In the data rows, the value 50 means zero.
Here are some points, one per row:
array([57, 44, 51, 67, 65, 57, 65, 52, 47, 56, 63, 57, 67, 68, 40, 36, 52, 52, 36, 63, 45, 63, 47,
       49])
array([67, 64, 63, 59, 53, 50, 53, 56, 62, 47, 51, 37, 30, 49, 37, 49, 57, 41, 54, 56, 52, 30, 55,
       51])
array([56, 39, 41, 30, 51, 64, 45, 51, 57, 36, 62, 47, 57, 48, 47, 63, 35, 35, 55, 76, 61, 56, 55,
       65])
array([52, 48, 64, 53, 55, 45, 60, 31, 48, 73, 43, 57, 44, 41, 60, 62, 60, 53, 54, 39, 38, 30, 58,
       60])
array([38, 38, 49, 41, 34, 50, 49, 66, 52, 44, 57, 51, 47, 32, 64, 27, 64, 40, 47, 55, 49, 41, 54,
       42])
array([64, 43, 57, 63, 55, 48, 60, 40, 50, 44, 51, 35, 56, 43, 71, 27, 56, 62, 50, 31, 28, 40, 63,
       48])
array([56, 34, 55, 57, 71, 46, 63, 59, 42, 67, 41, 54, 44, 61, 53, 51, 33, 31, 34, 50, 41, 51, 61,
       58])
array([69, 54, 38, 37, 43, 44, 53, 51, 40, 31, 51, 54, 42, 47, 54, 62, 42, 52, 52, 50, 52, 29, 44,
       49])
array([61, 20, 49, 54, 67, 33, 77, 43, 48, 57, 43, 37, 42, 44, 60, 46, 55, 59, 43, 44, 51, 46, 44,
       42])
array([42, 37, 54, 52, 35, 53, 35, 53, 54, 52, 60, 59, 54, 36, 49, 52, 40, 60, 67, 41, 42, 57, 70,
       52])
array([42, 50, 45, 52, 38, 64, 47, 39, 41, 52, 54, 55, 58, 40, 54, 43, 68, 46, 60, 48, 33, 61, 57,
       51])
array([40, 61, 58, 40, 42, 54, 57, 40, 53, 42, 70, 34, 51, 48, 54, 42, 41, 49, 54, 49, 48, 64, 56,
       57])
array([36, 49, 58, 39, 47, 53, 43, 45, 34, 51, 62, 57, 68, 48, 70, 49, 69, 61, 48, 46, 48, 52, 55,
       45])
array([63, 48, 43, 47, 40, 44, 56, 41, 47, 53, 58, 49, 70, 51, 59, 54, 41, 56, 63, 46, 48, 67, 40,
       57])
array([63, 54, 49, 54, 58, 41, 37, 60, 49, 46, 66, 61, 54, 42, 43, 60, 55, 44, 51, 65, 61, 52, 20,
       43])
array([43, 51, 55, 36, 40, 52, 53, 57, 51, 49, 56, 60, 56, 41, 49, 40, 64, 49, 64, 52, 33, 51, 57,
       48])
array([64, 43, 70, 62, 36, 62, 33, 51, 51, 55, 70, 57, 58, 48, 65, 52, 47, 52, 54, 53, 48, 73, 63,
       46])
array([50, 43, 53, 52, 36, 55, 41, 42, 53, 46, 40, 54, 52, 60, 43, 40, 34, 46, 30, 64, 75, 60, 63,
       34])
array([31, 65, 63, 65, 53, 67, 44, 54, 60, 41, 22, 47, 53, 27, 47, 44, 49, 43, 56, 69, 60, 50, 45,
       40])
array([36, 62, 45, 34, 58, 42, 58, 42, 39, 56, 65, 46, 49, 47, 57, 44, 56, 63, 36, 32, 33, 61, 45,
       48])
array([67, 54, 38, 51, 28, 44, 54, 57, 54, 39, 46, 52, 46, 50, 54, 56, 56, 71, 48, 36, 54, 47, 31,
       40])
array([51, 34, 39, 55, 64, 51, 59, 66, 69, 62, 45, 38, 25, 62, 68, 65, 53, 39, 48, 63, 60, 52, 45,
       50])
array([33, 42, 58, 34, 41, 42, 49, 46, 50, 54, 44, 58, 35, 53, 59, 52, 69, 59, 58, 66, 54, 81, 62,
       63])
array([47, 51, 55, 58, 36, 49, 50, 72, 47, 36, 44, 53, 48, 65, 44, 64, 47, 47, 56, 39, 61, 64, 66,
       15])
array([56, 67, 52, 58, 65, 47, 34, 43, 48, 37, 56, 50, 42, 49, 41, 33, 39, 43, 53, 68, 81, 57, 54,
       45])
array([67, 40, 42, 33, 52, 58, 45, 33, 42, 56, 39, 51, 31, 51, 39, 57, 42, 52, 46, 46, 56, 47, 19,
       47])
array([57, 35, 42, 39, 46, 43, 51, 55, 40, 63, 43, 50, 54, 59, 57, 43, 48, 53, 56, 59, 54, 67, 51,
       48])
array([44, 55, 59, 47, 63, 52, 49, 44, 52, 57, 39, 55, 49, 51, 61, 40, 50, 62, 57, 26, 42, 46, 49,
       57])
array([49, 42, 74, 62, 36, 59, 47, 51, 53, 44, 48, 50, 59, 46, 42, 40, 66, 71, 55, 53, 43, 67, 49,
       64])
array([49, 34, 56, 36, 52, 50, 40, 65, 47, 69, 62, 47, 75, 59, 71, 48, 56, 59, 39, 58, 49, 51, 39,
       39])
array([52, 65, 52, 48, 59, 54, 56, 29, 60, 43, 47, 48, 40, 56, 38, 56, 62, 52, 62, 49, 58, 37, 61,
       44])
array([46, 69, 52, 54, 45, 44, 61, 42, 52, 40, 49, 53, 43, 35, 25, 45, 38, 51, 46, 49, 46, 34, 45,
       61])
array([61, 48, 48, 49, 58, 51, 55, 55, 63, 50, 52, 53, 35, 52, 43, 57, 43, 56, 52, 52, 56, 29, 46,
       52])
array([47, 51, 46, 52, 46, 54, 78, 32, 42, 65, 47, 49, 35, 52, 54, 37, 53, 49, 42, 43, 40, 54, 49,
       32])
array([70, 34, 47, 43, 71, 40, 78, 34, 50, 60, 52, 37, 64, 61, 41, 34, 61, 28, 46, 45, 32, 49, 53,
       55])
array([39, 65, 38, 44, 57, 54, 48, 48, 79, 45, 39, 57, 56, 37, 41, 41, 46, 58, 54, 24, 58, 52, 69,
       56])
array([60, 66, 40, 58, 44, 57, 50, 62, 49, 37, 55, 81, 50, 66, 44, 39, 45, 43, 50, 61, 57, 52, 49,
       50])
array([46, 55, 59, 44, 54, 57, 53, 48, 49, 62, 57, 54, 28, 47, 66, 51, 44, 53, 76, 36, 29, 46, 42,
       46])
array([41, 44, 56, 37, 37, 71, 42, 44, 35, 56, 51, 36, 52, 44, 60, 48, 47, 53, 55, 43, 55, 45, 52,
       57])
array([52, 50, 42, 47, 43, 54, 61, 46, 51, 38, 52, 43, 34, 67, 47, 41, 46, 33, 44, 42, 55, 35, 45,
       46])
array([40, 49, 43, 64, 45, 57, 35, 48, 46, 52, 49, 51, 59, 35, 65, 53, 73, 45, 53, 53, 47, 44, 54,
       48])
array([24, 57, 42, 49, 53, 50, 35, 38, 58, 34, 59, 56, 39, 41, 42, 60, 48, 57, 45, 46, 39, 26, 35,
       47])
array([51, 48, 40, 31, 45, 71, 42, 66, 56, 47, 46, 49, 49, 60, 34, 52, 45, 41, 40, 71, 57, 47, 38,
       49])
array([39, 57, 62, 52, 32, 54, 47, 78, 55, 49, 48, 49, 54, 41, 39, 59, 41, 61, 52, 45, 79, 61, 55,
       42])
array([46, 44, 76, 59, 60, 60, 58, 35, 62, 56, 59, 62, 48, 53, 63, 48, 47, 51, 47, 15, 42, 52, 43,
       48])
array([54, 23, 43, 55, 43, 34, 56, 52, 61, 74, 45, 52, 52, 53, 53, 55, 52, 40, 46, 25, 52, 53, 46,
       54])
array([49, 57, 41, 34, 44, 39, 55, 70, 47, 33, 63, 59, 51, 57, 51, 59, 50, 54, 61, 62, 67, 48, 65,
       48])
array([50, 62, 52, 48, 32, 74, 54, 47, 34, 65, 55, 39, 61, 22, 58, 47, 56, 53, 46, 44, 57, 45, 52,
       51])
array([56, 48, 56, 66, 56, 60, 50, 51, 50, 37, 65, 48, 45, 66, 46, 52, 46, 35, 61, 64, 65, 70, 46,
       43])
array([46, 27, 46, 50, 79, 35, 64, 45, 48, 59, 57, 33, 40, 65, 41, 42, 55, 52, 53, 51, 47, 48, 49,
       60])
array([36, 60, 61, 53, 27, 47, 40, 72, 54, 36, 36, 47, 57, 38, 37, 56, 54, 57, 50, 46, 53, 53, 59,
       50])
array([48, 50, 46, 47, 57, 48, 55, 34, 63, 63, 51, 52, 60, 77, 51, 55, 67, 59, 47, 56, 39, 35, 41,
       50])
array([38, 36, 62, 62, 62, 47, 35, 22, 54, 55, 51, 52, 41, 53, 53, 54, 45, 47, 38, 61, 39, 38, 67,
       61])
array([57, 52, 70, 40, 36, 38, 29, 53, 61, 43, 58, 62, 58, 49, 60, 29, 46, 48, 58, 49, 46, 53, 54,
       59])
array([72, 47, 45, 45, 80, 54, 38, 50, 64, 63, 48, 40, 70, 55, 51, 71, 52, 40, 29, 30, 38, 62, 55,
       61])
array([61, 37, 38, 33, 53, 51, 44, 58, 67, 49, 58, 54, 57, 47, 36, 55, 54, 58, 46, 75, 67, 42, 44,
       40])
array([33, 69, 58, 54, 60, 55, 33, 68, 53, 26, 50, 68, 62, 40, 49, 41, 55, 29, 51, 56, 71, 44, 53,
       64])
array([30, 33, 55, 36, 61, 47, 45, 30, 45, 59, 48, 67, 60, 61, 54, 54, 48, 71, 61, 30, 39, 49, 58,
       42])
array([52, 42, 49, 65, 49, 32, 65, 33, 49, 50, 45, 48, 63, 65, 52, 50, 49, 40, 41, 53, 45, 53, 45,
       70])
array([60, 47, 49, 35, 55, 46, 67, 44, 51, 68, 59, 50, 40, 43, 70, 68, 47, 35, 33, 56, 40, 53, 49,
       77])
array([50, 34, 62, 66, 48, 56, 48, 50, 39, 59, 39, 55, 65, 45, 39, 38, 50, 56, 64, 36, 44, 60, 69,
       50])
array([54, 48, 39, 55, 47, 46, 50, 47, 50, 37, 50, 46, 37, 52, 47, 51, 25, 41, 37, 59, 41, 46, 33,
       42])
array([58, 56, 40, 45, 60, 47, 54, 45, 61, 55, 29, 34, 55, 59, 55, 53, 53, 39, 44, 51, 52, 30, 33,
       42])
array([48, 84, 48, 38, 44, 35, 47, 42, 45, 55, 39, 51, 47, 51, 45, 63, 53, 59, 71, 44, 39, 51, 47,
       42])
array([62, 49, 30, 44, 49, 45, 57, 54, 65, 54, 42, 45, 37, 61, 52, 62, 51, 60, 58, 25, 52, 38, 34,
       39])
array([38, 48, 62, 55, 51, 45, 48, 48, 39, 39, 46, 41, 50, 40, 40, 58, 56, 47, 62, 43, 49, 71, 62,
       52])
array([45, 43, 57, 61, 59, 55, 54, 58, 41, 57, 75, 46, 71, 59, 53, 67, 48, 37, 47, 63, 66, 56, 47,
       63])
array([49, 56, 51, 40, 53, 40, 64, 76, 48, 42, 49, 56, 54, 58, 30, 43, 39, 45, 42, 70, 56, 68, 42,
       52])
array([54, 49, 34, 62, 60, 27, 56, 58, 42, 52, 53, 42, 51, 50, 41, 51, 42, 34, 40, 61, 56, 45, 45,
       24])
array([54, 56, 73, 48, 43, 56, 34, 67, 40, 49, 49, 31, 61, 61, 55, 37, 66, 55, 63, 56, 46, 62, 38,
       54])
array([58, 69, 32, 51, 50, 58, 40, 65, 42, 53, 55, 55, 48, 59, 48, 42, 48, 61, 48, 66, 54, 50, 48,
       61])
array([48, 54, 39, 44, 50, 56, 48, 63, 42, 45, 25, 50, 37, 46, 46, 49, 59, 63, 40, 20, 55, 53, 57,
       37])
array([37, 60, 69, 52, 46, 66, 48, 53, 51, 41, 54, 40, 59, 39, 77, 49, 62, 59, 50, 63, 49, 56, 50,
       41])
array([64, 55, 55, 48, 55, 46, 36, 46, 53, 54, 49, 67, 54, 21, 50, 46, 43, 59, 45, 63, 38, 64, 68,
       45])
array([38, 78, 42, 54, 49, 45, 45, 55, 70, 55, 53, 47, 30, 57, 34, 45, 37, 59, 41, 51, 31, 47, 56,
       58])
array([39, 52, 32, 55, 52, 36, 50, 54, 50, 30, 35, 43, 37, 46, 57, 64, 38, 65, 53, 25, 61, 40, 66,
       46])
array([47, 65, 33, 67, 40, 54, 62, 54, 61, 43, 52, 41, 51, 49, 48, 68, 45, 31, 47, 46, 30, 34, 53,
       49])
array([45, 46, 43, 63, 57, 46, 48, 50, 34, 61, 46, 47, 30, 57, 36, 66, 45, 55, 48, 57, 50, 40, 39,
       60])
array([60, 56, 38, 34, 57, 36, 52, 51, 42, 50, 43, 49, 41, 52, 51, 54, 65, 44, 39, 56, 48, 43, 43,
       50])
array([61, 58, 43, 58, 60, 51, 29, 58, 41, 50, 40, 38, 42, 52, 54, 68, 46, 56, 42, 49, 58, 28, 40,
       56])
array([49, 52, 50, 52, 56, 52, 45, 55, 38, 31, 66, 60, 45, 66, 30, 48, 23, 60, 38, 57, 59, 59, 47,
       45])
array([62, 66, 65, 50, 57, 60, 54, 49, 49, 47, 42, 56, 34, 54, 37, 43, 56, 53, 56, 48, 40, 33, 60,
       59])
array([38, 51, 30, 51, 41, 50, 50, 28, 40, 80, 40, 55, 37, 47, 65, 36, 61, 47, 61, 37, 39, 51, 31,
       68])
array([33, 55, 51, 51, 44, 46, 57, 45, 47, 55, 33, 64, 55, 18, 48, 64, 36, 54, 60, 79, 62, 36, 58,
       44])
array([63, 35, 42, 64, 37, 43, 46, 48, 56, 58, 62, 44, 62, 34, 52, 49, 62, 49, 53, 51, 64, 73, 42,
       60])
array([58, 51, 53, 58, 37, 53, 46, 55, 43, 40, 60, 41, 77, 63, 28, 39, 34, 29, 41, 59, 72, 30, 62,
       37])
array([35, 29, 47, 64, 43, 52, 44, 39, 35, 34, 28, 45, 66, 48, 55, 50, 49, 36, 53, 48, 29, 62, 44,
       58])
Along one direction, these points spread out more than along any other. Take the direction at right angles to it along which they spread out most. Go by this last direction. Where along it does each point below lie, from 0 to 99? 50 is the average, and the first point above lies past it. One standard deviation of the points above along it is 16.
array([51, 34, 39, 55, 64, 51, 59, 66, 69, 62, 45, 38, 25, 62, 68, 65, 53, 39, 48, 63, 60, 52, 45,
       50]) 76
array([50, 62, 52, 48, 32, 74, 54, 47, 34, 65, 55, 39, 61, 22, 58, 47, 56, 53, 46, 44, 57, 45, 52,
       51]) 29
array([38, 51, 30, 51, 41, 50, 50, 28, 40, 80, 40, 55, 37, 47, 65, 36, 61, 47, 61, 37, 39, 51, 31,
       68]) 44
array([49, 34, 56, 36, 52, 50, 40, 65, 47, 69, 62, 47, 75, 59, 71, 48, 56, 59, 39, 58, 49, 51, 39,
       39]) 42
array([49, 52, 50, 52, 56, 52, 45, 55, 38, 31, 66, 60, 45, 66, 30, 48, 23, 60, 38, 57, 59, 59, 47,
       45]) 62
array([49, 57, 41, 34, 44, 39, 55, 70, 47, 33, 63, 59, 51, 57, 51, 59, 50, 54, 61, 62, 67, 48, 65,
       48]) 52
array([57, 52, 70, 40, 36, 38, 29, 53, 61, 43, 58, 62, 58, 49, 60, 29, 46, 48, 58, 49, 46, 53, 54,
       59]) 28
array([50, 43, 53, 52, 36, 55, 41, 42, 53, 46, 40, 54, 52, 60, 43, 40, 34, 46, 30, 64, 75, 60, 63,
       34]) 52
array([54, 56, 73, 48, 43, 56, 34, 67, 40, 49, 49, 31, 61, 61, 55, 37, 66, 55, 63, 56, 46, 62, 38,
       54]) 29
array([42, 50, 45, 52, 38, 64, 47, 39, 41, 52, 54, 55, 58, 40, 54, 43, 68, 46, 60, 48, 33, 61, 57,
       51]) 24
array([52, 50, 42, 47, 43, 54, 61, 46, 51, 38, 52, 43, 34, 67, 47, 41, 46, 33, 44, 42, 55, 35, 45,
       46]) 72
array([39, 57, 62, 52, 32, 54, 47, 78, 55, 49, 48, 49, 54, 41, 39, 59, 41, 61, 52, 45, 79, 61, 55,
       42]) 36
array([57, 44, 51, 67, 65, 57, 65, 52, 47, 56, 63, 57, 67, 68, 40, 36, 52, 52, 36, 63, 45, 63, 47,
       49]) 57
array([58, 51, 53, 58, 37, 53, 46, 55, 43, 40, 60, 41, 77, 63, 28, 39, 34, 29, 41, 59, 72, 30, 62,
       37]) 61
array([54, 49, 34, 62, 60, 27, 56, 58, 42, 52, 53, 42, 51, 50, 41, 51, 42, 34, 40, 61, 56, 45, 45,
       24]) 77
